Here are some rows, each followed by its group. Groups can overlap.
[1.04 -0.83 1.48 0.78 0.19 -0.21 -0.22 -0.78 0.31 -1.60 -1.29 0.13 0.37 -0.81 0.71 -0.36 -0.25 -1.79 1.41 1.79 1.73 -0.56 -0.75 -0.26 1.12 0.40 1.72 0.10 -0.53 0.37 0.29 -0.23 -1.35 0.53] 1
[1.26 -0.97 1.75 0.66 0.17 -0.16 0.03 -0.81 0.35 -1.27 -1.13 0.08 0.16 -0.81 0.74 -0.49 -0.09 -1.75 1.16 2.00 1.64 -0.53 -0.82 -0.42 1.07 0.22 1.76 0.35 -0.41 0.38 0.20 -0.24 -1.37 0.44] 1
[-0.93 -0.48 -0.53 -0.59 -0.22 1.16 -0.98 0.77 0.10 0.29 0.06 -1.51 1.45 0.19 -0.39 -0.79 0.64 0.47 0.83 0.11 0.13 0.40 -0.46 0.76 -1.47 0.70 -0.05 0.95 0.40 -1.14 -1.35 0.41 -1.22 0.61] 1
[0.55 -0.56 -0.29 -0.60 -1.37 -1.08 0.21 0.12 -0.08 0.32 0.32 -1.09 -0.49 -1.07 -0.33 -0.35 0.64 -0.91 -0.18 -0.12 0.27 0.41 0.89 1.02 -1.26 1.32 0.31 0.02 0.42 -1.56 -1.98 -0.07 0.60 0.67] 1
[0.62 -1.69 -1.44 -0.47 -0.97 -1.63 0.47 0.66 -0.01 -0.22 -1.41 -1.17 0.94 -0.01 0.38 -1.21 -0.68 0.93 -0.41 1.17 -0.01 -0.24 -0.13 -0.43 -0.60 -0.03 0.20 1.72 -2.64 0.78 -1.00 1.20 -0.16 -0.34] 2
[-0.20 -0.84 -2.19 -1.59 -0.87 -1.19 0.43 1.08 -0.09 0.79 -0.45 -1.08 0.19 0.15 0.98 -1.37 -0.90 1.87 -0.46 0.17 -0.23 -0.35 -0.22 0.47 -1.36 0.87 -0.29 1.20 -2.44 0.61 -1.30 0.93 0.37 -0.75] 2
[-0.50 1.22 -0.82 -0.01 -0.18 -0.11 -1.56 0.27 -0.20 0.63 0.39 0.17 0.10 -1.35 0.80 -0.73 -1.25 0.54 -0.50 -0.03 0.77 1.07 -0.37 2.29 -0.39 0.71 -1.11 0.13 -0.89 1.44 0.16 1.49 0.26 0.08] 3
[-0.88 1.20 0.12 -0.85 -0.50 0.31 -0.22 0.01 0.30 0.41 1.48 -0.37 -1.03 -0.18 0.63 -0.21 0.19 0.46 -0.14 -1.10 -0.34 0.70 -0.65 0.71 -0.81 1.12 -0.58 0.20 1.19 -0.84 -1.28 0.03 0.30 -1.35] 4
[-1.82 0.15 -1.88 -1.32 -0.30 1.71 -0.82 0.50 -0.65 0.45 0.35 1.04 0.18 2.53 -0.67 -0.14 -0.60 1.39 0.04 -0.02 0.17 -0.18 -0.63 0.99 -1.25 1.45 0.26 0.75 -1.06 -1.51 0.06 0.50 -0.29 -1.08] 2
[0.48 0.68 -0.10 1.44 -0.22 -0.81 0.60 -1.92 -0.71 0.23 -0.98 1.57 0.53 1.14 -2.13 0.73 0.65 -0.97 -2.53 1.17 -0.89 0.05 1.46 -1.82 0.28 -1.54 -0.49 -0.50 -1.06 0.49 2.46 -0.66 -0.40 0.23] 4
[-0.45 -0.40 0.18 0.55 -0.09 -0.78 0.13 -0.33 -0.62 -0.71 -0.27 -0.19 0.28 0.59 -1.26 0.41 0.34 0.54 -0.77 -0.36 -0.51 -0.47 0.47 -0.53 0.05 -0.65 -0.41 0.29 -0.23 -0.34 0.57 -0.26 -0.21 -0.05] 5
[0.91 -0.59 0.79 1.43 0.20 0.65 -1.50 0.78 0.21 -1.06 -0.25 0.58 0.60 -0.47 -0.14 -0.86 -1.04 -1.29 1.57 0.78 1.47 0.97 -0.34 0.99 1.61 0.36 0.95 0.71 0.60 -1.19 0.47 0.51 -1.11 0.66] 6
[1.24 -0.27 -0.02 0.54 0.86 0.05 0.53 -0.42 0.48 0.25 -0.77 0.54 0.04 -0.40 0.76 0.10 -0.03 -1.31 0.58 0.77 0.20 -0.52 0.68 -0.94 1.21 -0.42 1.50 -1.27 -0.20 0.79 1.39 -0.75 0.14 0.80] 6
[-1.01 0.10 -1.22 -0.71 -0.44 -1.74 0.80 -0.49 -0.51 0.39 1.09 -1.96 -1.21 0.32 -0.21 -0.18 1.84 1.16 -0.68 -1.81 -1.45 -0.56 0.66 -0.56 -0.89 0.86 -1.64 -0.31 -0.25 -1.75 0.29 -1.07 1.48 -0.57] 7
[0.58 2.21 0.53 -0.02 0.59 -1.00 -0.18 -0.52 -0.23 1.21 1.95 1.41 -1.62 -0.40 -0.28 0.17 1.42 0.04 -1.70 -1.23 -1.29 0.38 1.33 0.69 -0.31 0.55 -1.65 -2.21 1.38 0.03 1.07 -2.02 1.11 -0.33] 7
[0.83 -1.44 1.10 1.12 -0.39 -0.73 0.75 -0.45 0.36 -2.35 -0.79 0.00 1.31 0.25 -0.94 1.37 0.52 -0.81 -0.46 0.17 -0.53 0.00 0.57 -1.75 1.08 -1.64 0.39 0.88 0.57 -0.63 -0.29 0.61 -0.11 -0.10] 4
[-0.19 0.83 -0.78 0.21 -0.06 -0.25 -1.58 0.42 -0.18 0.49 0.04 0.43 0.44 -1.43 0.59 -0.61 -1.25 0.37 -0.27 -0.02 0.72 1.10 0.03 2.12 -0.31 0.27 -0.97 0.14 -0.81 1.58 0.19 1.43 0.18 0.55] 3
[2.54 -1.20 1.13 2.26 0.83 -0.76 0.55 -1.10 0.70 -1.13 -1.98 0.58 1.24 -0.55 -0.14 0.33 0.21 -2.46 0.29 2.07 0.40 -0.51 1.24 -2.29 2.33 -1.65 2.07 -0.57 -0.41 1.24 1.89 -0.27 -0.84 1.44] 6
[0.08 0.53 -0.74 -1.30 -0.31 -0.87 0.17 -0.66 0.01 -0.08 0.77 -0.67 -1.20 -0.01 2.27 -0.70 -0.61 0.62 -0.35 -0.29 0.30 0.14 -1.11 0.91 -0.56 1.17 -0.92 0.65 -1.63 1.06 0.11 1.20 1.44 -1.69] 3
[0.64 -0.54 0.16 -0.02 0.25 0.85 0.19 -0.04 -0.06 -1.30 -0.47 1.99 -0.08 2.04 -0.65 0.03 -0.43 0.18 0.06 0.80 -0.13 -0.84 -0.77 -1.01 0.80 -0.40 0.56 1.13 -0.67 -0.23 0.76 1.03 -0.73 -1.50] 2
[0.23 -0.77 1.89 0.14 -0.03 -0.49 -0.14 1.11 0.41 -0.82 -0.51 -0.31 0.38 -2.78 -0.10 0.38 -1.07 -0.14 1.58 -0.56 0.60 0.02 -0.30 0.65 0.84 -1.05 0.40 -0.79 1.70 1.41 -1.47 0.00 -0.68 1.38] 1
[1.37 -0.70 0.38 1.51 0.39 0.33 -0.63 0.40 0.75 0.06 -0.70 0.72 1.59 -0.98 -0.08 0.32 0.19 -1.66 0.46 0.84 0.45 0.69 1.44 -0.34 0.91 -0.70 0.87 -0.40 0.64 -0.09 0.26 -0.08 -0.10 2.34] 8
[1.01 -1.13 0.19 -0.29 -1.25 -1.73 0.54 0.22 0.06 -0.14 0.10 -0.67 -0.56 -1.36 -0.42 -0.21 0.66 -1.21 -0.08 0.08 0.34 0.26 1.28 0.72 -0.79 1.01 0.49 -0.01 0.34 -1.38 -1.89 -0.06 0.79 0.87] 1
[-0.79 2.60 1.01 -0.44 -0.18 0.69 -0.44 -0.04 -0.16 1.93 1.66 -1.27 -0.92 -0.11 -0.61 -0.44 0.18 1.00 -1.04 -1.32 -1.33 0.61 -0.82 0.87 -2.85 0.08 -2.44 0.30 1.84 1.06 -1.90 -0.29 -1.05 -1.24] 1
[0.39 0.17 0.83 0.64 -0.03 0.45 0.05 -0.10 0.03 -0.25 -0.41 0.95 0.47 -0.02 -0.58 0.58 -0.45 -0.58 -0.30 0.23 -0.11 0.05 0.29 -0.43 0.16 -0.58 0.49 0.04 0.33 0.63 -0.09 0.05 -0.60 -0.11] 5
[0.00 0.63 0.01 -1.50 -0.13 1.15 0.26 0.95 0.31 0.41 1.86 0.95 -2.09 1.03 1.06 -1.44 -0.76 0.26 0.99 -0.69 0.31 0.49 -1.42 1.22 -0.33 1.99 0.12 1.45 0.29 -1.57 -1.14 0.93 0.31 -2.27] 6
[1.60 -0.46 0.42 1.56 0.11 -0.29 0.83 -1.27 0.22 -0.36 -1.34 -0.09 0.62 1.06 -0.32 0.05 0.23 -1.64 -0.99 1.81 0.52 0.18 0.29 -1.92 0.78 -1.27 0.38 0.67 -1.19 0.85 1.52 0.53 -0.49 0.03] 5
[0.35 0.06 1.33 0.79 -0.58 -0.42 0.00 -0.66 0.38 -1.09 0.07 -0.38 0.15 -0.28 -0.24 0.06 0.49 -0.99 -0.35 0.32 0.18 0.75 -0.22 -0.65 0.38 -0.17 0.06 0.96 0.92 -0.52 -0.79 0.33 -0.64 -0.69] 4
[-0.66 -0.12 0.16 0.25 -0.49 -1.94 1.14 -1.33 -0.69 -1.07 -0.10 0.99 -1.00 -0.06 -1.69 1.36 -0.07 -0.61 -1.24 -0.78 -0.82 -0.54 1.18 -0.85 0.55 -0.56 -0.26 -0.84 -0.19 -0.50 0.92 -0.68 1.32 -0.33] 4
[1.40 -0.82 0.13 1.35 0.40 0.55 -0.30 0.48 0.78 0.06 -0.79 0.42 1.54 -0.81 0.13 0.36 0.24 -1.66 0.73 0.73 0.56 0.60 1.30 -0.59 1.03 -0.76 1.01 -0.40 0.58 -0.29 0.25 -0.11 -0.01 2.26] 8
[0.67 -0.61 -1.18 -0.81 -0.14 -0.24 0.29 0.68 0.27 0.70 -0.36 0.67 0.17 0.07 0.54 -0.30 -1.38 -0.03 -0.34 0.62 -0.11 0.72 0.83 0.70 0.07 -0.28 0.03 -0.09 -0.71 0.70 -0.17 0.93 0.94 0.28] 3
[-0.65 -1.14 -0.68 0.37 -0.37 1.01 -0.68 -0.16 -0.53 -1.22 -1.12 0.91 1.33 2.22 -1.50 0.19 -0.01 -0.02 -0.13 1.44 0.57 -0.15 -0.28 -0.37 -0.15 0.04 0.93 1.55 -1.32 -1.19 0.63 0.99 -1.18 -0.37] 2
[-1.12 0.43 0.61 1.12 -0.49 0.80 -0.82 -0.27 -0.29 -0.67 -0.60 1.08 1.81 -0.18 -1.51 1.55 0.14 -0.53 -0.96 -0.16 -0.19 0.62 0.59 -0.27 0.11 -0.89 -0.49 -0.33 0.83 0.21 0.09 -0.31 -0.65 0.94] 4
[0.00 -0.99 0.49 0.22 -0.37 -0.33 0.72 -0.09 0.24 -1.46 -0.04 0.06 0.59 0.42 -0.62 1.26 0.48 -0.04 -0.30 -0.56 -0.81 -0.02 0.49 -0.99 0.34 -0.91 -0.01 0.51 0.88 -0.65 -0.35 0.36 0.44 -0.32] 4
[0.94 -1.23 1.31 0.32 0.01 -1.48 1.15 0.11 0.30 -0.68 -0.55 -0.53 -0.24 -1.22 0.45 0.63 0.15 -0.29 1.00 -0.15 0.33 -0.32 0.31 -0.77 1.26 -0.97 0.66 -0.60 0.67 0.81 -0.59 -0.35 0.74 0.71] 7
[1.12 -0.36 0.12 1.15 0.45 0.51 -0.67 0.66 0.66 0.43 -0.24 0.67 1.30 -1.23 0.08 0.24 0.19 -1.33 0.45 0.35 0.31 0.81 1.26 0.11 0.62 -0.35 0.68 -0.71 0.78 -0.03 0.13 -0.18 0.16 2.13] 8
[-0.44 0.84 0.68 -0.24 -0.49 0.13 -0.17 -0.19 0.23 -0.17 0.98 -0.33 -0.52 -0.38 0.27 -0.11 0.25 -0.03 -0.13 -0.67 -0.16 0.77 -0.48 0.23 -0.36 0.67 -0.34 0.45 1.13 -0.66 -1.19 0.05 -0.07 -0.97] 4
[-0.84 0.59 -0.53 -2.14 0.26 -0.24 0.88 1.37 0.07 1.60 1.49 -0.57 -2.10 -1.02 1.78 0.15 -0.35 2.01 1.37 -2.44 -0.35 -0.43 -0.32 1.33 -0.61 0.95 -0.30 -1.74 1.13 0.37 -1.37 -0.97 2.14 -0.34] 7
[0.13 -0.20 0.50 -0.74 0.28 -0.46 0.90 1.07 0.10 0.40 0.24 -0.60 -1.00 -1.05 1.13 0.41 -0.34 1.05 1.28 -1.36 -0.11 -0.33 -0.18 0.22 0.39 -0.24 0.19 -1.11 1.04 0.71 -1.01 -0.71 1.13 0.29] 7
[-1.47 0.88 -0.74 -0.95 -0.57 -1.23 0.92 -0.81 -0.77 0.19 1.08 1.09 -1.79 -0.12 -1.18 1.13 -0.09 0.40 -1.43 -1.84 -1.05 -0.47 0.92 0.41 -0.42 0.63 -0.94 -1.38 0.02 -0.70 0.47 -0.92 1.97 -0.68] 4
[-1.30 0.51 -0.68 -0.71 0.07 -0.26 -0.01 0.29 -0.80 0.54 0.72 -0.14 -0.65 0.71 -0.69 0.19 0.00 1.59 -0.71 -1.53 -0.87 -0.51 -0.01 0.53 -0.78 0.38 -1.06 -0.26 -0.02 -0.59 0.19 -0.44 0.53 -0.51] 5
[-0.76 -0.68 0.11 0.72 -0.30 0.29 0.00 -0.97 -0.30 -0.95 -1.33 -0.26 1.03 0.51 -0.93 0.72 -0.24 -1.22 -0.51 1.11 0.07 -0.04 0.01 -1.21 0.74 -0.79 0.82 0.14 -0.47 -0.16 0.51 0.19 -0.62 0.61] 5
[0.59 -0.16 -0.39 0.30 -0.24 -1.14 0.47 -0.35 -0.34 0.50 -0.24 1.02 -0.20 -0.61 -1.16 0.44 -0.19 -0.36 -1.02 0.06 -0.18 -0.10 1.45 -0.14 -0.02 -0.49 -0.24 -1.08 -0.53 0.58 0.93 -0.12 0.97 0.87] 5
[-1.18 0.96 -0.78 -2.53 0.32 0.15 0.71 1.70 0.02 2.06 1.83 -0.57 -2.37 -0.86 2.03 0.09 -0.59 2.50 1.43 -2.88 -0.59 -0.37 -0.57 1.71 -0.84 1.21 -0.62 -1.90 1.35 0.35 -1.56 -1.05 2.25 -0.48] 7
[1.07 -0.47 -0.18 0.85 0.43 0.66 -0.40 0.74 0.71 0.57 -0.37 0.49 1.10 -0.86 0.32 0.25 0.05 -1.18 0.78 0.35 0.42 0.60 1.21 -0.12 0.65 -0.39 0.79 -0.60 0.73 -0.21 0.07 -0.21 0.31 2.08] 8
[0.02 1.27 -1.48 -0.65 0.12 2.18 0.08 1.51 0.44 1.83 1.73 1.39 -0.20 1.31 -0.09 -0.22 -0.15 0.63 -0.06 -1.24 -0.75 0.68 0.53 1.08 -1.30 0.79 -0.69 0.35 0.92 -1.28 -0.54 0.38 0.44 -0.97] 8
[-0.15 1.31 -1.52 -1.68 1.02 0.92 0.30 0.46 0.43 2.25 1.12 0.64 -1.60 -0.15 1.77 -0.35 -0.70 0.72 0.81 -1.23 -0.45 -0.63 0.30 0.92 -0.43 1.31 0.47 -2.28 0.19 0.48 0.68 -1.23 1.40 -0.16] 6
[-1.91 -0.07 -0.87 -0.63 0.28 1.57 0.15 0.45 0.34 0.67 -0.34 -0.51 0.89 -0.58 1.18 1.61 -0.16 0.08 0.98 -1.00 0.11 0.16 -0.02 -0.16 1.02 -0.38 0.71 -1.53 0.89 -0.49 -0.29 -0.94 1.39 1.79] 7
[-1.82 0.31 -0.09 -0.10 0.49 1.87 0.49 -0.08 -0.57 0.29 -0.24 0.43 0.10 1.04 -0.42 1.59 -1.15 0.74 -0.19 -0.34 -0.52 -0.40 -0.77 -0.84 0.89 -1.63 0.48 -0.86 0.54 0.51 1.15 -0.61 0.05 0.02] 4
[0.36 0.17 0.27 -1.15 -0.17 0.79 0.33 0.78 0.38 -0.04 1.43 0.95 -1.75 1.24 0.83 -1.32 -0.68 -0.07 1.01 -0.37 0.34 0.50 -1.22 0.75 0.01 1.47 0.28 1.65 0.23 -1.57 -1.08 0.99 0.04 -2.14] 6
[-0.05 1.47 0.92 1.33 0.58 0.55 -0.85 0.38 0.14 0.93 0.03 -0.77 0.94 -0.16 -0.86 0.03 0.72 0.64 -0.40 -0.23 -0.38 0.55 -0.27 0.02 -0.79 -1.15 -1.45 0.22 1.23 1.08 -0.42 -0.59 -1.44 0.58] 7
[0.73 0.38 -0.30 0.46 0.19 0.19 0.71 -0.74 0.14 0.59 -0.31 -0.13 -0.12 1.20 0.27 -0.23 0.18 -0.76 -0.74 0.85 0.27 0.21 0.01 -0.99 -0.02 -0.31 0.04 0.23 -1.01 0.64 1.12 0.21 0.13 -0.51] 5
[2.15 -1.23 0.87 0.13 0.53 -0.87 0.76 0.49 0.80 -0.67 -0.34 -0.38 0.05 0.38 0.02 -0.77 0.42 0.39 0.44 0.69 -0.21 -0.88 0.23 -0.99 0.40 -0.62 0.70 1.23 0.25 0.01 -0.70 0.25 -1.16 -0.48] 1
[0.04 0.50 0.31 1.09 0.62 -0.46 -0.69 0.17 -0.36 0.44 0.11 -1.63 -0.13 -0.03 -0.22 -0.96 0.69 0.82 0.11 -0.49 -0.18 -0.19 -0.20 -0.37 0.20 -0.29 -0.56 0.02 0.12 -0.04 0.74 -0.98 -1.20 0.19] 8
[-0.24 1.42 -1.57 -1.66 1.04 0.97 0.16 0.65 0.33 2.39 1.25 0.71 -1.66 -0.17 1.86 -0.37 -0.56 0.76 0.73 -1.30 -0.44 -0.60 0.27 1.00 -0.44 1.39 0.40 -2.32 0.32 0.43 0.72 -1.28 1.43 -0.30] 6
[-0.48 -0.77 -1.17 -0.46 0.02 0.23 1.07 0.20 0.18 0.58 0.32 -1.71 -0.61 0.60 1.20 -0.60 0.66 0.21 0.97 -0.69 -0.20 -0.51 -0.57 -1.02 0.07 0.53 0.61 0.10 -0.50 -1.74 0.30 -0.51 1.11 -0.20] 8
[-0.54 -1.28 -0.60 0.62 -0.47 0.82 -0.69 -0.29 -0.50 -1.34 -1.22 0.96 1.56 2.14 -1.58 0.19 -0.05 -0.33 -0.37 1.73 0.66 -0.05 -0.18 -0.42 -0.06 0.05 1.15 1.60 -1.44 -1.20 0.70 1.09 -1.35 -0.08] 2
[0.19 0.62 -0.27 0.92 -0.21 -0.51 -1.55 -0.06 -0.19 -0.23 -0.43 0.14 0.85 -1.37 0.42 -0.59 -1.01 -0.24 -0.47 0.70 0.95 1.13 -0.06 1.50 0.19 -0.02 -0.73 0.54 -1.05 1.56 0.47 1.60 -0.21 0.52] 3
[1.25 -0.29 0.39 1.17 0.14 -0.08 0.69 -1.02 0.11 -0.10 -1.08 -0.16 0.47 1.08 -0.12 -0.01 0.14 -1.49 -0.69 1.52 0.36 0.22 0.03 -1.66 0.57 -1.03 0.36 0.48 -1.14 0.89 1.43 0.58 -0.37 0.03] 5
[0.22 0.12 0.58 -0.78 0.18 0.52 -0.18 -0.13 0.22 -0.07 0.01 0.14 -0.86 -0.84 1.36 -0.72 -0.56 -0.53 1.53 0.55 1.20 -0.58 -1.19 0.83 0.05 1.41 1.11 -0.32 -0.17 0.12 -0.21 -0.54 -0.46 -0.21] 1
[0.05 -0.33 0.37 -0.93 0.12 -0.92 1.09 0.66 0.19 0.41 0.37 -0.59 -1.27 -1.04 1.14 0.46 -0.18 0.81 1.15 -1.29 -0.05 -0.40 0.04 0.26 0.28 -0.05 0.25 -1.14 0.83 0.54 -0.94 -0.68 1.53 0.17] 7
[-1.32 0.44 -0.51 -0.07 0.53 0.51 -0.33 0.25 -0.54 0.47 0.11 -0.43 -0.38 -0.14 0.42 -0.09 -0.83 0.85 0.15 -0.65 -0.12 -0.31 -0.85 0.29 0.71 -0.38 -0.02 -0.60 -0.26 0.38 1.02 -0.66 -0.08 -0.02] 5
[-1.20 -0.15 -1.64 -1.15 0.00 0.41 0.91 0.35 0.02 1.29 1.06 -1.89 -1.35 0.67 1.49 -0.96 0.69 1.03 0.90 -1.36 -0.34 -0.55 -0.91 -0.43 -0.54 1.27 0.07 -0.11 -0.43 -1.89 -0.03 -0.79 1.37 -0.66] 8
[-0.29 1.32 -1.43 -0.95 0.03 -0.58 -1.33 -0.58 0.37 -0.73 0.64 0.75 1.05 -0.06 2.11 0.09 1.49 0.76 -0.35 0.40 0.77 0.05 0.08 2.04 -1.52 2.32 -1.72 0.15 -1.99 1.12 0.18 1.14 1.26 -0.72] 3
[-1.70 0.04 -0.01 -0.15 0.47 1.75 0.56 -0.05 -0.62 0.28 -0.36 0.45 0.11 1.03 -0.42 1.70 -1.27 0.67 -0.27 -0.25 -0.49 -0.44 -0.71 -0.93 1.06 -1.58 0.55 -0.82 0.55 0.40 1.17 -0.67 0.12 0.05] 4
[-0.81 -0.33 -0.13 0.30 -0.30 0.52 0.02 -0.88 -0.26 -0.35 -1.04 -0.01 0.62 0.45 -0.74 0.74 -0.39 -1.03 -0.50 0.84 0.01 0.07 0.10 -0.90 0.35 -0.43 0.64 -0.22 -0.40 -0.02 0.39 0.12 -0.25 0.54] 5
[1.12 -0.64 -0.09 1.04 0.40 0.70 -0.41 0.64 0.62 0.38 -0.43 0.47 1.31 -1.08 0.22 0.36 0.09 -1.25 0.76 0.43 0.40 0.59 1.19 -0.14 0.73 -0.44 0.82 -0.51 0.57 -0.26 0.14 -0.08 0.22 2.21] 8
Which 4 groups are nearest to each row below, nearest first, going by the distance to the centre of the group?
[-0.78 -0.42 -1.51 -0.89 -0.12 0.20 1.01 0.20 0.11 1.07 0.81 -1.88 -1.01 0.83 1.43 -0.92 0.52 0.72 0.93 -1.11 -0.34 -0.52 -0.76 -0.60 -0.29 0.99 0.24 -0.08 -0.53 -1.91 0.14 -0.51 1.14 -0.43] ~ 7 6 8 1
[0.02 0.31 0.44 -0.81 0.22 0.51 -0.31 -0.21 0.18 -0.26 0.01 0.08 -0.74 -0.64 1.44 -0.76 -0.48 -0.46 1.67 0.39 1.38 -0.57 -1.01 1.04 0.13 1.58 1.14 -0.56 -0.23 0.08 -0.22 -0.73 -0.56 -0.12] ~ 6 1 8 3
[-1.15 -0.01 -0.43 -0.16 -0.25 0.70 -0.02 -0.62 -0.31 0.01 -0.71 0.01 0.38 0.54 -0.47 0.65 -0.47 -0.64 -0.49 0.47 -0.10 0.04 -0.02 -0.47 0.05 -0.09 0.48 -0.37 -0.31 -0.13 0.24 -0.05 -0.08 0.31] ~ 5 4 8 2
[-0.67 -0.48 0.07 0.55 -0.12 -0.70 0.04 -0.35 -0.68 -0.77 -0.32 -0.30 0.27 0.61 -1.25 0.44 0.24 0.48 -0.70 -0.30 -0.47 -0.45 0.36 -0.52 0.19 -0.58 -0.31 0.35 -0.36 -0.50 0.57 -0.24 -0.25 -0.05] ~ 4 5 2 8
[0.00 1.73 2.05 0.80 -0.13 0.26 -0.42 -0.49 -0.13 0.74 0.40 -1.24 0.14 -0.24 -1.21 -0.14 0.16 -0.01 -0.89 -0.02 -0.83 0.69 -0.59 -0.06 -1.90 -0.99 -1.95 0.75 1.65 1.41 -1.47 0.03 -1.78 -0.54] ~ 1 4 5 7
Which 5 groups are nearest to each row below, nearest first, going by the distance to the centre of the group?
[0.66 -0.31 -0.13 0.64 -0.10 -1.33 0.44 -0.50 -0.28 0.19 -0.50 1.07 -0.15 -0.47 -1.19 0.54 -0.10 -0.51 -0.85 0.19 -0.14 -0.26 1.60 -0.34 0.26 -0.80 -0.04 -0.86 -0.57 0.62 1.08 -0.23 0.80 0.94] ~ 5 4 8 6 1
[-0.86 -0.95 0.21 0.86 0.17 1.07 0.17 -0.19 0.62 -0.53 -1.52 -0.28 2.11 -0.61 0.42 1.89 0.21 -1.28 0.75 0.37 0.51 0.28 0.38 -1.18 2.04 -1.62 1.35 -1.04 0.76 -0.20 0.15 -0.67 0.47 2.55] ~ 8 5 4 1 6
[0.09 1.48 2.30 1.12 -0.21 0.38 -0.49 -0.60 -0.15 0.43 0.07 -1.19 0.47 -0.30 -1.25 -0.02 0.01 -0.16 -0.69 0.16 -0.63 0.85 -0.64 -0.15 -1.69 -1.26 -1.73 0.89 1.67 1.52 -1.33 0.07 -2.00 -0.39] ~ 1 4 5 8 7
Which 5 groups are nearest to each row below, nearest first, going by the average distance to the group's rows?
[-0.06 -1.59 -0.32 0.89 -0.46 0.76 -0.59 -0.41 -0.57 -1.67 -1.53 0.87 1.80 2.03 -1.75 0.21 0.07 -0.70 -0.37 2.02 0.75 -0.03 0.00 -0.76 0.21 -0.26 1.32 1.71 -1.46 -1.08 0.74 1.13 -1.50 -0.05] ~ 2 5 4 8 1
[-0.91 0.69 -1.88 -1.03 0.63 1.65 0.14 0.31 0.09 1.70 1.18 -1.30 -1.20 0.88 1.73 -1.46 0.17 0.44 1.47 -0.84 0.34 -0.09 -1.23 0.34 -0.03 1.61 0.42 0.04 -0.32 -2.14 0.27 -0.66 0.47 -0.71] ~ 8 6 7 3 5
[1.46 -0.71 0.35 0.28 -0.27 -1.61 0.63 -1.18 0.28 -1.73 -0.72 -0.68 0.03 0.13 1.67 -0.20 -0.29 -0.71 -0.36 1.25 0.72 0.01 -0.70 -0.75 0.92 -0.15 -0.13 1.44 -2.15 1.44 0.59 1.63 0.69 -0.97] ~ 5 3 2 1 4
[0.69 -0.08 0.86 1.38 0.26 -1.06 -0.72 -0.22 -0.39 -0.92 0.58 -0.23 -0.62 -1.16 -0.12 -0.52 -0.10 -0.86 0.31 -0.40 0.05 0.06 0.08 0.28 1.55 0.15 -0.17 -0.31 0.71 -0.93 1.09 -0.59 -0.21 0.29] ~ 5 8 4 1 3
[1.95 0.92 2.02 2.10 0.39 -1.34 -0.20 -1.33 0.10 -0.46 0.05 1.56 0.31 -0.71 -1.30 0.78 1.86 -2.09 -2.06 0.84 -0.52 0.68 1.69 -0.83 0.88 -1.15 -0.80 -1.46 1.21 0.63 1.44 -1.23 -0.19 0.94] ~ 5 4 8 1 7
[-0.31 0.98 -1.30 -2.18 -0.17 -0.56 0.25 -0.11 0.01 0.58 1.39 -0.64 -1.78 0.30 2.86 -0.76 -0.80 1.30 -0.10 -0.94 -0.02 0.04 -1.30 1.57 -0.93 1.83 -1.15 0.23 -1.54 0.92 -0.19 1.09 1.99 -2.09] ~ 3 7 6 2 5
[-0.66 -0.81 0.55 1.20 0.19 1.33 0.09 -0.35 0.69 -0.80 -1.70 -0.10 2.38 -0.67 0.26 2.03 0.32 -1.80 0.46 0.88 0.76 0.47 0.38 -1.37 2.06 -1.76 1.43 -1.05 0.93 0.17 0.28 -0.57 0.08 2.56] ~ 8 5 4 1 6
[-0.08 0.10 -0.67 -1.02 0.26 1.22 0.16 0.29 -0.16 -0.38 0.26 2.01 -0.78 1.94 -0.26 -0.15 -0.76 1.09 0.15 -0.23 -0.48 -0.96 -1.01 -0.19 0.14 0.25 0.10 0.71 -0.43 -0.36 0.42 0.73 -0.26 -2.01] ~ 2 5 4 3 6
[-0.13 0.07 -0.72 -1.01 0.28 1.39 0.02 0.54 -0.21 -0.27 0.16 1.85 -0.59 2.27 -0.37 -0.20 -0.66 1.25 0.16 -0.19 -0.60 -0.93 -1.01 -0.21 0.02 0.33 0.11 0.81 -0.53 -0.58 0.32 0.72 -0.29 -1.91] ~ 2 5 4 3 6
[0.61 -0.24 -0.70 0.04 0.58 0.55 -0.45 0.45 0.76 -1.08 -0.89 0.24 1.67 0.41 1.90 0.42 -0.14 0.39 0.76 0.98 0.78 -0.06 -0.51 0.01 0.44 -0.27 -0.40 1.14 -1.50 1.90 -0.28 1.85 0.48 -0.21] ~ 3 5 2 8 1
Group 3 spreads out most along one direction. Which 3 other groups' directions of most spread are closest to that one, closest first?
8 6 7
Which 3 other groups have their centres nearest to the centre of group 8, nearest first?
6 1 5
Which 3 other groups have their centres nearest to the centre of group 1, nearest first?
8 6 5
Group 5 spreads out most along one direction. Which 3 other groups' directions of most spread are closest to that one, closest first?
6 7 1
